(in the rows, 128 means zero)
Each path is a new rotation, seen through one point. The rows after it are directions, each followed by how far the rotation turns it, in degrees a step (0 if it stays put).
Each turn is a multiple of 5 degrees from 10 to 175, or 0.
Each row of a path follows its step; steps can be skipped.
path 1
step 1: [125 131 131 122 124 127 132 126 116 120 131 124 132 121 117 132 122 126
 129 133 127 128 133 128 122 132 128 134 120 121 125 126 136 131 124 127
 129 126]
step 3: [134 126 142 127 121 125 121 121 129 127 135 126 118 129 128 127 130 128
 126 122 130 131 128 133 133 121 125 130 132 122 123 125 121 133 127 130
 128 120]
step 7: [125 126 135 130 123 128 120 128 113 118 133 127 125 127 133 128 129 125
 130 128 130 135 124 120 130 128 124 127 128 121 122 123 126 130 136 129
 129 122]
step 8: [127 123 128 123 124 121 120 128 119 123 132 124 131 136 125 126 130 123
 135 121 126 121 124 134 125 124 136 132 124 126 121 124 125 134 126 132
 137 127]
step 10: [130 133 134 133 127 131 129 127 116 127 135 127 125 126 126 125 133 126
 119 134 123 123 126 125 135 134 120 130 120 118 130 130 125 129 132 131
 124 120]
step 11: [128 132 136 126 125 131 118 130 122 123 135 128 130 131 125 129 135 128
 122 124 127 125 133 127 129 115 129 124 121 124 124 124 125 138 127 129
 133 121]
step 12: [128 127 133 120 126 123 123 121 121 120 134 125 130 127 123 129 118 132
 131 127 124 132 132 127 128 123 127 133 128 123 121 123 137 135 121 131
 129 133]
step 14: [129 123 140 126 125 133 124 130 128 128 132 129 123 133 125 124 136 127
 126 131 128 130 129 142 130 126 128 131 125 119 128 130 121 133 134 133
 128 119]
step 15: [126 129 130 126 127 140 122 125 122 123 136 137 125 133 132 126 122 128
 132 129 124 129 127 125 128 123 121 134 128 116 122 123 128 136 125 128
 128 125]
step 16: [123 133 130 122 124 123 132 123 114 124 127 130 131 133 125 128 129 129
 135 130 125 118 126 123 133 129 133 126 123 123 124 119 129 132 121 131
 130 127]
Directions:
[129 127 127 126 132 128 126 125 131 127 129 129 128 130 129 125 126 131
 129 126 127 126 128 128 126 126 124 129 128 130 127 130 127 130 125 129
 127 129] => 115
[128 129 130 126 127 126 126 129 131 131 126 127 128 129 128 127 130 129
 127 126 130 127 128 133 130 127 131 126 125 129 128 126 127 128 125 126
 129 126] => 130
[124 128 127 127 129 129 128 129 128 127 125 131 126 131 128 126 127 129
 127 129 132 130 125 130 127 130 129 129 128 128 126 125 129 130 131 130
 127 129] => 45
path 2
step 0: [131 126 124 125 134 133 119 132 134 126 130 134 122 127 127 132 132 126
 142 125 128 126 138 131 130 123 137 126 128 119 134 134 119 124 125 132
 137 132]
step 1: [128 128 123 130 132 132 125 127 132 134 127 128 131 124 135 131 120 133
 134 131 117 114 129 125 130 125 118 124 132 130 122 132 125 128 117 127
 140 124]
step 2: [144 128 131 128 129 132 124 133 130 130 125 135 129 139 131 130 129 134
 128 131 117 137 129 123 127 126 115 124 130 124 133 134 123 131 131 137
 128 122]
step 4: [125 126 132 131 127 128 130 122 128 130 120 141 119 127 125 121 127 130
 135 114 126 127 125 128 115 121 134 127 129 124 133 135 121 130 133 131
 129 122]
step 6: [137 129 119 124 128 128 125 127 126 134 132 133 136 126 132 124 118 132
 133 123 132 133 127 132 135 112 121 129 127 124 131 135 120 124 129 128
 133 134]
step 7: [132 130 118 128 137 125 115 135 132 127 133 125 125 126 132 137 130 128
 129 126 132 126 133 128 121 128 122 124 140 123 121 141 127 130 127 135
 130 131]
step 8: [134 125 120 136 125 140 124 121 130 137 128 132 125 130 130 127 130 127
 129 123 121 126 119 129 123 136 121 124 128 119 124 135 122 136 127 122
 136 126]
step 9: [138 126 131 129 126 129 128 124 134 126 125 132 122 126 128 138 134 139
 121 133 120 126 132 126 119 125 129 137 129 127 136 135 117 137 123 130
 123 128]
step 10: [128 134 132 126 124 129 138 119 134 128 127 134 125 134 125 129 112 133
 125 126 134 123 127 129 131 122 122 127 133 130 126 139 121 135 135 121
 127 124]
step 13: [133 133 124 127 130 131 118 122 134 136 134 127 122 114 135 130 133 130
 135 123 124 119 127 134 127 118 126 129 128 133 132 131 121 126 120 128
 131 134]
Directions:
[131 129 124 127 129 128 128 130 127 128 132 128 127 128 128 130 128 128
 130 126 126 125 130 129 127 132 124 130 127 126 128 125 128 127 127 128
 130 130] => 55
[126 128 126 129 127 127 129 125 127 133 130 130 126 130 130 128 123 127
 128 130 127 129 125 129 128 128 128 127 128 128 127 127 129 127 126 126
 128 128] => 160
path 3
step 2: [126 131 134 132 127 134 125 125 118 131 129 134 120 118 132 129 135 128
 127 132 131 125 127 127 129 139 132 143 133 127 130 138 124 134 119 127
 137 127]
step 3: [114 132 125 120 136 130 134 116 129 133 127 130 122 127 123 135 130 133
 127 126 127 136 129 127 120 125 125 126 133 136 141 135 132 123 124 129
 127 124]
step 5: [135 134 143 127 131 140 127 120 121 130 119 128 125 122 122 124 127 137
 132 127 130 124 129 132 122 123 137 130 123 131 128 134 128 130 123 136
 129 134]
step 7: [116 127 125 118 126 130 132 121 116 125 122 127 125 117 127 125 131 130
 129 120 121 125 116 133 127 140 126 136 131 123 124 130 130 127 126 129
 127 125]
step 8: [123 126 132 129 117 133 135 126 121 134 115 133 123 129 129 131 126 131
 128 130 135 129 130 127 125 117 127 132 133 132 134 133 133 116 128 133
 119 135]
step 9: [137 130 132 131 126 137 130 122 130 128 122 126 118 127 135 134 133 129
 135 127 136 125 129 131 121 133 125 135 139 133 121 127 130 137 125 132
 129 115]
step 13: [128 124 134 130 119 131 130 121 123 133 129 139 115 131 132 122 129 140
 130 129 140 121 128 132 131 128 120 130 123 127 135 126 118 129 126 130
 128 126]
step 14: [126 125 125 125 130 137 138 121 122 118 129 131 127 129 128 131 129 133
 129 128 128 132 120 130 123 140 137 128 136 134 132 129 126 132 121 144
 131 126]
step 15: [122 124 123 127 129 128 116 126 121 126 126 129 119 125 134 125 122 131
 133 121 129 126 123 132 120 124 125 121 141 134 134 128 133 117 127 128
 117 129]
step 16: [130 130 134 134 119 124 123 126 121 126 112 134 118 134 129 135 122 135
 133 129 126 126 121 136 122 129 127 137 125 124 123 131 131 135 132 130
 133 125]
Directions:
[124 129 127 128 127 130 127 127 130 131 130 129 130 129 130 129 131 128
 129 128 130 128 127 125 129 125 130 130 128 131 127 128 127 132 128 125
 130 128] => 40
[127 129 129 130 126 127 129 128 126 131 129 131 126 128 128 127 128 128
 128 128 126 126 124 129 129 130 128 127 124 126 124 129 127 128 129 126
 128 130] => 125
[130 128 130 124 127 129 132 128 128 129 129 128 127 130 129 129 132 129
 130 129 132 131 128 127 129 127 126 126 126 128 126 128 127 127 131 130
 126 127] => 80
path 4
step 0: [130 123 137 129 126 127 134 129 135 130 127 129 128 131 136 128 130 124
 122 121 137 130 129 125 127 134 116 122 126 129 131 142 130 125 125 132
 124 132]
step 1: [121 128 128 134 122 122 131 137 124 126 140 128 128 125 124 125 131 138
 129 121 125 123 124 129 134 139 135 129 126 128 134 124 125 124 127 125
 125 129]
step 3: [128 127 116 129 130 122 123 128 134 122 122 124 121 126 131 124 136 129
 127 137 136 122 128 125 131 124 136 123 135 124 134 132 124 131 129 124
 131 122]
step 5: [125 128 123 119 132 133 127 120 123 131 133 126 124 128 134 126 125 133
 125 119 126 132 133 131 132 137 130 119 131 133 133 123 140 133 131 127
 132 122]
step 6: [123 134 129 128 123 130 122 129 133 128 134 130 126 130 121 131 121 127
 136 125 123 133 130 124 128 116 128 136 133 123 123 121 129 134 122 132
 123 123]
step 7: [127 124 130 122 126 132 127 124 127 125 123 129 127 132 127 128 131 118
 119 128 130 132 129 130 132 119 131 127 129 127 129 127 125 132 130 124
 139 146]
step 11: [130 123 122 126 125 125 132 130 134 131 125 123 134 133 129 122 125 122
 133 131 129 128 120 122 128 121 120 132 115 121 137 133 123 127 130 131
 131 127]
step 12: [122 137 130 128 136 124 126 132 127 128 129 126 119 125 132 123 136 128
 125 131 129 123 129 131 127 131 134 125 125 132 131 129 129 113 137 137
 131 133]
step 14: [131 135 120 123 126 123 123 138 130 124 128 122 127 123 129 133 130 132
 125 116 132 130 134 124 126 123 122 124 134 134 125 130 130 136 136 122
 129 129]
step 15: [126 121 139 123 129 113 123 125 131 129 133 136 127 135 123 131 128 125
 133 130 122 131 123 123 133 128 128 129 134 123 126 132 127 125 127 118
 132 125]
Directions:
[128 129 125 132 127 127 125 128 128 128 128 126 128 125 128 127 127 126
 132 130 130 131 129 127 130 130 128 128 128 130 124 126 129 132 127 128
 128 130] => 95
[128 130 126 126 129 127 125 128 129 125 127 129 125 128 124 124 128 131
 129 127 127 127 130 130 131 130 130 129 129 130 128 129 126 125 127 126
 126 128] => 160
[126 128 127 132 128 130 129 129 130 126 126 129 131 125 128 127 128 127
 127 128 130 129 126 128 129 131 129 128 125 127 130 128 125 126 131 129
 128 124] => 40
path 5
step 0: [125 128 125 123 132 127 120 128 143 137 130 121 130 131 133 129 135 124
 124 131 129 125 123 131 128 120 133 129 125 131 133 140 126 121 125 120
 135 126]
step 3: [125 129 132 121 136 117 129 124 133 130 130 127 124 133 139 133 133 128
 131 120 127 119 135 124 140 132 134 126 127 130 128 121 136 125 132 126
 128 131]
step 5: [137 118 132 123 133 122 124 131 138 132 131 125 126 122 129 124 122 129
 133 125 131 126 118 131 133 127 122 131 116 125 123 128 135 132 131 122
 130 130]
step 7: [129 121 128 119 131 122 137 123 135 136 134 123 130 139 134 129 140 136
 130 130 127 123 133 122 131 122 126 126 127 129 128 126 133 122 133 123
 126 128]
step 9: [138 129 127 119 127 126 125 127 137 133 130 128 132 131 130 120 118 133
 128 126 129 119 123 139 121 122 124 132 122 134 128 131 134 128 133 122
 132 129]
step 12: [117 120 136 130 140 128 117 128 135 132 134 125 124 134 137 130 125 129
 127 126 134 123 127 135 132 127 130 130 122 128 125 130 127 122 133 129
 120 132]
step 13: [131 131 126 124 128 129 125 121 130 129 130 126 137 125 129 122 121 124
 133 127 133 119 116 135 137 123 127 138 123 131 136 127 135 126 125 122
 135 130]
step 14: [129 122 130 124 139 114 132 130 133 133 124 130 127 131 131 128 127 130
 136 115 123 127 131 124 127 128 124 128 120 138 131 126 126 126 121 122
 132 130]
step 15: [130 126 126 121 138 127 131 117 133 131 130 117 121 124 140 119 133 131
 129 133 128 125 129 121 136 122 128 132 137 125 131 129 126 126 124 131
 130 130]
step 16: [134 122 133 128 133 129 127 127 134 130 133 130 122 132 130 124 134 135
 124 121 134 124 127 139 135 125 129 132 122 133 123 123 129 125 136 123
 118 138]
Directions:
[128 132 128 126 130 128 130 129 132 130 128 125 127 129 128 130 130 128
 125 130 130 130 131 124 129 131 128 128 129 128 130 129 126 126 128 129
 128 128] => 95
[129 124 127 131 125 127 128 124 128 129 127 126 127 127 127 126 129 129
 128 129 128 129 131 126 128 130 130 129 128 128 128 127 129 125 129 129
 124 129] => 80
path 6
step 0: [129 123 135 132 122 130 127 127 135 131 127 127 133 131 124 123 128 122
 129 126 125 111 124 128 129 126 130 126 124 137 128 129 128 125 136 117
 124 118]
step 2: [114 135 129 122 130 131 124 126 130 129 122 128 132 126 131 129 130 123
 134 123 124 133 131 128 131 118 122 125 132 122 127 116 133 129 137 125
 119 133]
step 3: [125 133 125 120 129 126 133 134 120 132 131 133 130 128 129 131 121 129
 130 115 134 124 135 129 130 129 132 125 140 128 121 129 124 126 129 134
 118 136]
step 4: [122 123 126 125 136 127 125 132 125 128 131 125 114 120 130 137 132 129
 134 122 130 129 119 131 132 127 134 130 134 122 130 130 122 121 118 134
 126 128]
step 5: [127 114 129 132 129 120 128 117 135 136 140 128 122 125 126 131 133 134
 136 127 134 132 130 126 131 134 129 124 131 134 130 131 129 125 126 124
 129 133]
step 6: [138 122 130 128 130 119 125 133 132 129 132 121 132 129 122 129 129 139
 134 129 133 124 126 118 120 128 121 131 115 129 127 127 125 126 124 132
 132 131]
step 8: [139 136 117 121 128 127 128 132 131 125 124 138 130 138 128 128 128 131
 119 135 128 135 129 122 130 133 121 124 130 127 130 128 135 126 126 122
 120 128]
step 10: [126 129 122 144 134 133 131 125 129 123 130 130 119 128 128 125 128 127
 124 135 123 123 122 132 129 127 130 123 136 133 119 130 128 121 132 122
 134 121]
step 11: [127 124 125 133 123 126 129 124 130 134 131 126 126 122 131 121 122 128
 126 132 125 121 129 144 117 126 117 135 127 136 122 128 129 133 127 129
 131 125]
step 16: [121 126 128 128 122 124 122 128 132 125 139 125 129 137 129 127 123 124
 133 119 134 118 123 122 122 126 124 121 125 129 133 134 123 128 132 119
 134 125]
Directions:
[131 126 130 127 126 129 127 127 128 130 129 126 128 130 127 126 127 131
 130 130 127 130 126 125 128 128 130 127 129 128 130 129 129 130 127 132
 127 126] => 45
[129 128 126 129 129 127 125 126 129 128 128 128 126 127 130 131 127 128
 128 125 130 129 132 126 127 127 132 129 123 129 129 129 128 129 125 129
 128 130] => 40
[127 126 127 130 130 127 126 128 128 129 133 129 125 130 129 128 127 126
 128 128 129 128 128 130 129 128 127 129 130 127 127 130 123 129 129 130
 129 125] => 60
[129 125 125 127 128 131 127 131 127 127 126 127 125 129 129 124 130 127
 128 125 127 128 128 132 128 130 129 126 127 130 128 127 129 127 126 129
 129 126] => 110
